Here are some points, each followed by its number:
np.array([5., 28., -76., 43., -42., 19., 31., -59., 38., 21., 31.,
          7., -33., 48.]) 0
np.array([25., 13., -54., 26., 84., -11., 104., -40., -33., 17., 2.,
          -83., -79., 16.]) 1
np.array([-24., -17., -31., -17., 27., 58., 14., -6., 41., -20., -48.,
          -4., -11., -11.]) 2
np.array([-72., 54., -32., 16., -22., -39., -18., 11., -63., 11., 32.,
          -65., 4., 57.]) 3
np.array([-56., -52., -58., -19., 116., -42., 67., -27., 41., 23.,
          -85., -39., -127., 10.]) 4
np.array([21., -44., 118., 1., -75., -3., -69., 12., 54., -9., -16.,
          82., 49., -47.]) 5
np.array([2., -9., 10., -47., 3., -40., 63., -20., 22., 42., 4.,
          -24., -54., -17.]) 6
np.array([0., 0., 13., 4., 44., 23., 29., -16., -5., -11., -3.,
          -9., -11., -34.]) 7
np.array([-40., -3., -37., 0., -64., 79., -68., 13., -24., -44., 33.,
          1., 20., -6.]) 8
np.array([11., 20., -13., 24., 52., -29., 69., -31., -43., 21., 16.,
          -55., -53., 21.]) 9
np.array([-45., -60., 71., -61., 16., -13., 13., 12., 9., 24., -55.,
          23., -37., 9.]) 10
np.array([19., 127., -28., 48., 64., -17., -47., -39., -8., -2., 27.,
          1., 41., 20.]) 11
np.array([-36., -12., 33., -26., -41., -28., -11., 30., -39., 18., 24.,
          47., 16., -46.]) 12
np.array([88., -3., 0., -6., -57., -26., -14., 60., 20., 24., -9.,
          -3., 73., 29.]) 13
np.array([-6., -16., -9., 27., 32., -31., -37., 70., -10., -14., -6.,
          -6., 37., 22.]) 14
np.array([28., -26., 32., -36., 38., 0., -57., 66., 48., -59., -45.,
          -4., 39., -41.]) 15
np.array([20., -44., 105., 1., -57., -8., -60., 14., 58., 3., -30.,
          66., 44., -31.]) 16
np.array([-30., -51., 50., -32., 11., -24., 19., 18., 1., 19., -45.,
          33., -27., 14.]) 17
np.array([-31., 11., -13., 43., -19., -69., -27., 14., -62., -49., 35.,
          -30., 74., 69.]) 18
np.array([11., 16., -79., 22., -46., 4., 62., -61., 17., 34., 27.,
          -5., -35., 52.]) 19
np.array([-24., 27., 25., 8., 44., 19., 34., -60., -9., 1., -66.,
          -68., 13., 12.]) 20
np.array([4., -22., -24., 63., 68., -27., -54., 114., 5., -28., -6.,
          -49., 76., 2.]) 21
np.array([4., -8., -41., 19., 1., 32., -21., 22., -23., -39., 3.,
          11., -12., 21.]) 22
np.array([11., -61., 48., 54., 10., -34., 58., -14., 2., 51., -50.,
          59., 43., -9.]) 23
np.array([18., 36., 2., 31., -31., 21., -37., -30., 70., -13., -6.,
          -19., 8., 5.]) 24
np.array([-10., 43., -85., 58., -1., 8., 38., -57., 3., 19., 3.,
          -14., -19., 67.]) 25
np.array([-54., 59., -31., 16., -14., -29., -43., 13., -53., 15., 28.,
          -78., 6., 59.]) 26
np.array([67., -23., 45., 20., -68., 23., -76., 44., 63., -17., -3.,
          42., 35., -54.]) 27
np.array([-45., -34., 31., -27., -37., -57., 18., 12., -10., -55.,
          -100., 31., 40., 3.]) 28
New points follow, each followed by the numbers of its three nearest points above by angle, nearest first.
np.array([17., -58., -4., -58., 3., -77., 83., 9., -13., 55., -53.,
          127., -74., 33.]) -> 17 10 6
np.array([-21., -33., 11., -34., -66., -12., -11., 55., -42., 18., 52.,
          61., 22., -47.]) -> 12 5 16
np.array([2., 15., -32., -37., 11., 46., 47., -8., 2., 4., -35.,
          -30., -3., -31.]) -> 2 7 20
np.array([38., -41., 13., -47., -23., -32., 41., 46., 36., 26., 29.,
          54., 16., 4.]) -> 13 17 16
np.array([-31., 16., -41., 20., -34., 97., -33., 12., -24., -55., 10.,
          -4., 41., -14.]) -> 8 22 2
np.array([87., -46., -79., 23., 20., 5., -15., 34., -42., -29., 69.,
          -15., 23., 49.]) -> 22 21 14
np.array([1., 30., 69., -16., 50., -11., -32., 16., 8., -19., -52.,
          8., 14., -12.]) -> 15 16 10
np.array([46., 4., 5., -7., 3., -18., -10., 47., 39., -1., -48.,
          10., 9., 40.]) -> 13 15 14
np.array([-15., -28., 11., -33., -73., -10., -16., 49., -43., 8., 64.,
          35., 6., -41.]) -> 12 8 5
np.array([-75., 1., -38., 56., 53., 80., -17., -37., 36., -41., -35.,
          2., -9., -13.]) -> 2 7 20
np.array([37., 2., 33., 1., -26., 13., -47., 19., 41., -7., -18.,
          22., 3., -36.]) -> 27 5 16
np.array([-3., -41., 0., 39., 23., -13., 51., -17., 8., 15., -27.,
          20., 33., 25.]) -> 23 17 28
np.array([15., -33., -87., 20., 23., 41., 20., -6., 46., -47., -34.,
          11., -57., -4.]) -> 2 22 4
np.array([5., -17., 3., -101., -31., -35., 56., -48., 44., 56.,
          45., -50., -99., -31.]) -> 6 4 19
np.array([16., -12., -24., -9., 26., 81., 28., -21., 25., -23., -73.,
          -25., 8., -48.]) -> 2 7 20
np.array([16., -23., 19., 48., 30., -5., 6., 9., 30., 5., -30.,
          13., 68., 5.]) -> 23 21 14
np.array([-89., 11., 33., 46., -127., 107., -27., -127., 3., -16.,
          18., 36., -6., -51.]) -> 8 24 0
np.array([-8., 24., -29., -17., 31., 87., 54., -36., 10., -29., -81.,
          -35., 11., -43.]) -> 2 20 7
np.array([104., 26., 10., 20., 61., -73., 0., 19., 19., 52., 9.,
          -50., 34., 32.]) -> 13 11 21
np.array([2., 81., 29., 3., 87., -53., 35., 28., 0., 16., 42.,
          -10., 31., -7.]) -> 11 9 21
np.array([25., -67., 15., 50., 11., 12., 22., -9., 42., 19., -39.,
          22., 68., -5.]) -> 23 16 5
np.array([21., 15., 79., -35., 19., -13., 15., -41., -4., 37., 25.,
          -6., -6., -12.]) -> 6 10 7
np.array([-24., 57., -30., 24., 48., 31., -56., -13., 17., -66., -27.,
          -34., 39., 0.]) -> 11 24 21
np.array([-14., -9., -1., -66., -12., -18., 39., -49., 28., 41., 31.,
          -50., -60., -21.]) -> 6 4 1
np.array([17., -49., 17., 51., 38., -21., 40., -2., 16., 22., -40.,
          11., 51., 2.]) -> 23 21 17
np.array([-16., -37., 21., -14., -100., 3., -11., 27., -37., 21.,
          76., 55., 32., -63.]) -> 12 5 27
np.array([5., 3., -15., -23., -2., 4., 2., 18., 24., -17., -24.,
          24., 26., -13.]) -> 15 28 2
np.array([-52., 19., -35., 32., -32., 69., -44., 18., -25., -59., 42.,
          -20., 31., -4.]) -> 8 22 26
np.array([29., -36., -1., -31., 37., -1., 50., 7., 56., 36., 14.,
          9., -57., -39.]) -> 6 4 7
np.array([36., 46., 14., 24., -11., -12., -17., -15., -21., 17., 89.,
          6., 8., 21.]) -> 11 18 26
np.array([-46., 64., -11., 30., 37., 39., -64., -9., 4., -62., -5.,
          -27., 67., -13.]) -> 11 8 21
np.array([-10., -7., 6., -23., 84., 10., -36., -6., -16., -42., 6.,
          -41., -23., -1.]) -> 7 4 15
